Here are some numbered points:
c(-4, 9, -45, 51, -27, -49, 34, -7, 4, -62, 29, 3, -4, 41, 50, -54, -2, -3, -18,
  24, 28, -5, 9, -35) 0
c(23, 74, -19, -20, 58, 11, -31, -36, 21, 8, 71, 41, -18, 42, 5, -59, 66, -38, 72,
  27, -18, 44, 41, -23) 1
c(-8, 5, 23, -8, 20, 1, 10, 16, -29, -15, 39, 1, -10, 26, -25, 7, -8, 9, 33,
  -9, -25, -8, 17, 6) 2
c(2, 3, -3, 37, -10, -38, 12, -15, 11, 37, 21, 9, 6, 35, 32, -16, 40, -55, -6,
  -9, -17, 2, 50, -2) 3
c(37, -22, -36, 34, 16, -18, 23, -11, 18, -30, -28, -1, -21, 12, 30, -32, -1, -5, -42,
  0, 22, 6, 18, -45) 4
c(17, 29, -2, 13, -15, -43, 16, 20, -27, -62, 22, 20, -33, -24, 40, -32, -19, 21, 26,
  10, -12, 1, -13, -48) 5
c(-46, -7, -10, 15, -14, -12, 25, 8, -19, -28, 15, 20, -25, 6, -12, -46, -20, -27, 16,
  11, -36, -17, 24, -37) 6
c(-13, 30, -11, 3, 17, 30, -40, 3, 19, -35, -23, -16, -22, 19, -28, -8, -17, 27, 9,
  -19, 19, 9, -77, -8) 7
c(-6, 20, 4, -41, 8, 21, -90, -50, -12, 1, -11, -15, -21, 13, 6, 17, 31, 36, 22,
  4, 10, -28, -7, 27) 8
c(-47, 16, -18, -65, 3, 29, -6, 18, -5, -5, -27, -47, -20, -52, -20, 23, -40, 53, 48,
  -36, -15, -46, -63, -24) 9
c(-30, -26, -40, 15, -22, -3, 53, -16, 34, -35, -46, 4, 26, 6, 22, 6, 2, 18, -29,
  6, 35, -35, 17, -25) 10
c(22, 6, -31, 64, -9, 38, 18, 35, 21, -4, -31, -86, -9, -13, -11, -32, -37, 91, 0,
  8, 83, -40, -70, -21) 11
c(10, -17, 3, 32, -29, -14, 10, 38, -26, -68, -40, -52, -12, 8, 12, -3, -28, 25, -57,
  6, 29, 2, 0, -3) 12
c(-1, 76, -9, 34, 26, -80, -7, 42, 39, -10, 47, -36, -11, 34, -43, -51, -67, 11, 59,
  -10, -22, 3, -48, -5) 13
c(-16, -72, 5, 7, 37, 4, -12, -11, -10, -7, -14, -20, 5, 14, 13, 20, 23, 10, -85,
  -28, 84, -1, 27, 49) 14
c(8, 18, 28, -23, 17, -30, -76, -24, -20, 50, -5, 20, -15, 7, -21, 12, 28, 4, -14,
  -48, -56, 20, 23, 47) 15
c(-13, -8, -8, 18, 20, 2, 0, 10, 6, -19, -33, -14, 13, 15, -21, 1, -6, 5, -11,
  -16, 33, -27, -18, -5) 16
c(-23, -44, -27, -68, 3, 70, -52, 2, 2, 101, 22, -10, 1, 0, -7, -14, 104, -17, 33,
  -22, -7, 7, 40, 61) 17
c(-17, 49, 5, 3, -9, -6, -8, -6, 17, 71, 39, -5, 21, -5, -16, -35, 14, -20, 65,
  -16, -43, 40, 14, 15) 18
c(-18, 4, 28, 13, -29, 10, 17, -3, -18, -43, 3, 40, 10, 2, 25, 0, 26, 6, -45,
  -26, 23, -45, 37, -10) 19
Which five points above are nearest to each new point by angle? Their numbers follow each, nearest first.
c(9, 11, 12, -39, 3, 18, -54, -1, -23, 30, 24, 17, 21, 8, -20, 10, 35, -6, 25,
  11, -6, 39, -19, 44) 17 15 8 18 1
c(-4, 56, 7, 40, -44, -92, 37, 5, 30, -23, 14, -10, -12, -5, -20, -11, -46, 7, -20,
  5, -15, 3, 4, -26) 13 5 0 6 12
c(16, 8, 1, 45, -24, -51, -12, -12, -21, -53, 2, 26, -1, 32, 17, 3, -39, 19, -34,
  13, 15, 33, 21, -78) 0 5 4 12 19
c(-8, -33, 31, -16, 0, -9, -11, 11, -13, 29, -28, 2, -4, -25, -64, 14, -19, 10, -5,
  -12, -35, -11, 2, 30) 15 9 2 17 18
c(-22, -42, -21, 3, 17, 9, 3, -9, -8, 1, -22, -15, -18, 14, 21, 22, 0, -6, -28,
  -16, 19, 5, -15, 16) 14 16 10 12 4
c(-20, -51, 1, -42, 9, 32, -7, -6, -28, 81, -5, -12, 11, -17, -30, 40, -3, -17, 10,
  -32, -62, -2, -10, 40) 17 15 18 9 2
c(4, 28, 0, -54, 20, 23, -42, -28, -20, 50, -24, 40, -16, 9, 3, 17, 106, 11, 40,
  -26, -13, -19, -4, 37) 17 8 15 1 18
c(19, 74, -11, 14, 3, -86, -31, 17, 9, 11, 82, -27, -21, 9, -35, -71, -56, 11, 32,
  12, -12, 2, -9, -45) 13 5 18 1 0
c(-2, 51, -21, 14, 17, 1, -13, -39, 16, -3, 78, 64, 30, 72, 58, -112,
  70, -41, 39, -4, 4, 1, 16, -32) 1 3 0 18 6
c(7, 0, -31, 4, 27, -17, 45, 41, -3, -43, -71, 9, -27, -32, 6, 15, -50, -8, -35,
  13, 16, 7, -26, -32) 12 4 10 16 5
c(6, 0, 26, -13, 0, 0, -36, -30, -9, 37, 9, -14, -35, 23, -30, 32, -5, 32, 39,
  10, -19, -14, 19, -8) 8 15 2 17 18
c(-1, -24, -14, 31, 3, 17, -50, -29, 9, 29, 24, -24, -29, 29, -12, 9, 34, 2, -8,
  -23, 2, 16, -5, 59) 17 15 8 14 3
c(-24, 34, -2, -7, -38, -80, -9, 39, -30, 2, 15, -30, -14, -17, -7, -1, -79, 23, 34,
  -19, -54, -34, -7, -22) 13 5 9 6 2
c(-18, 24, -21, -54, -20, 31, 31, 15, 17, 34, 20, 13, -19, -31, -2, 19, 6, -17, 50,
  -22, 1, 13, 9, -23) 18 9 17 1 2
c(33, -32, 31, -48, -39, 21, 63, 15, -29, 31, -22, 34, 0, -48, -3, 1, 21, -47, 4,
  11, -45, 5, 43, 16) 17 3 6 18 19
c(4, 9, 9, 60, -12, -8, 20, 25, 0, -17, -5, -16, 5, 8, -14, 5, -3, 8, 15,
  26, 17, 7, -24, -56) 11 0 5 12 13
c(-12, -8, 26, -34, 19, 34, -7, 14, -11, 7, -24, 11, -46, -15, -12, 23, 21, 17, -4,
  -9, -10, -11, -25, 25) 9 8 17 15 7
c(-79, -8, -10, 2, 21, -12, -39, 17, -21, 28, -16, -71, 4, 10, -5, 52, -10, 40, 4,
  -22, -11, 3, -28, 9) 9 7 8 16 11
c(23, 29, -49, 6, -33, -35, 35, 47, -19, -2, 17, -39, 14, -15, -71, 2, -66, 31, 7,
  -6, -10, 2, -27, 16) 13 11 9 12 2
c(-3, -20, -2, -28, 7, -25, 17, -21, 9, -40, 7, -7, -6, 29, 40, 20, 21, 4, -4,
  2, -5, -25, 16, -18) 10 0 19 4 5
c(-28, -29, 2, -7, 2, 27, -31, 38, -55, 22, 29, 18, 4, 21, -20, 34, 9, 11, -26,
  -15, 23, -35, -29, -17) 14 16 2 19 17
c(-5, 17, -10, -22, 16, 22, -44, 25, -7, -51, -5, 18, -8, 38, 0, -30, -2, -29, 11,
  12, -2, 12, 18, -27) 1 6 7 5 0
c(11, 1, 26, -39, 22, -10, -24, -47, -17, 51, 34, 11, 33, 19, 12, -31, 75, -50, -1,
  -12, -4, -3, -13, 58) 17 15 3 1 18
c(3, 29, -8, 43, -16, 2, 23, 0, 18, -54, 21, 11, -5, 27, 14, -27, 11, 36, 32,
  6, 18, -2, -20, -51) 0 5 11 13 4
c(-17, 35, -19, 23, 13, 23, -36, 9, -19, 39, 43, -31, -7, -25, -21, -44, 10, 53, 65,
  -25, -15, 15, -34, -24) 18 13 9 7 11
c(1, 60, 20, -9, -41, -77, 47, -15, 6, -30, 27, 11, 3, -31, -36, 8, -70, -12, 12,
  60, -4, 12, -14, -47) 5 13 6 0 2
c(-15, 38, 10, -14, -8, 25, 8, -8, 2, 3, 69, 50, 26, 9, 26, -26, -4, -43, 35,
  -7, -26, -22, 51, -29) 1 6 18 3 2
c(-12, -5, -18, 42, 49, -16, -28, 1, -15, -33, 29, -2, -15, 20, 19, -8, -28, -2, -17,
  7, 1, 35, -22, -34) 0 4 5 13 7
c(-7, -25, 7, 33, 5, 21, 19, -15, -4, -24, -17, -8, -17, -30, -23, -14, -31, 1, -44,
  -5, 22, 13, 8, -6) 12 4 14 16 11
c(26, -33, -15, -24, -35, 31, -15, -4, 10, 21, 5, 7, 18, -6, 33, -19, -7, -32, -17,
  -14, -32, 1, 64, 47) 17 3 15 18 14
c(22, 47, 3, -35, -8, 29, 48, -34, -15, -8, 28, 62, 29, 5, 54, -5, 28, -18, 52,
  -16, -43, -8, 51, -31) 1 3 18 19 5
c(-29, -8, -15, 31, 21, 18, -39, 13, 24, -48, -14, 2, -34, 30, 11, -4, 5, 15, 4,
  -26, 15, -8, -26, -5) 7 16 11 12 8
c(-18, 27, 6, -16, -38, -30, 27, -3, 7, -3, 22, 1, 10, 6, -31, 7, -36, 18, 24,
  -12, -41, 2, -31, -18) 13 9 2 18 6
c(-7, -19, 32, -68, -9, 34, 20, 16, 36, 59, -24, -23, 32, -30, -44, 50, -19, 4, -56,
  14, -37, 29, -28, 66) 17 15 9 14 18
c(39, 28, -12, 3, -22, -42, 36, 29, -33, 3, 0, -58, 6, 14, -52, 13, -67, 12, 14,
  23, -2, 20, -34, 9) 13 11 12 2 9
c(-9, 46, -34, 29, 42, -37, -57, 4, 5, 9, 51, 31, 4, 47, 23, -30, -5, 3, -6,
  0, 10, -27, 14, -11) 1 13 0 3 5
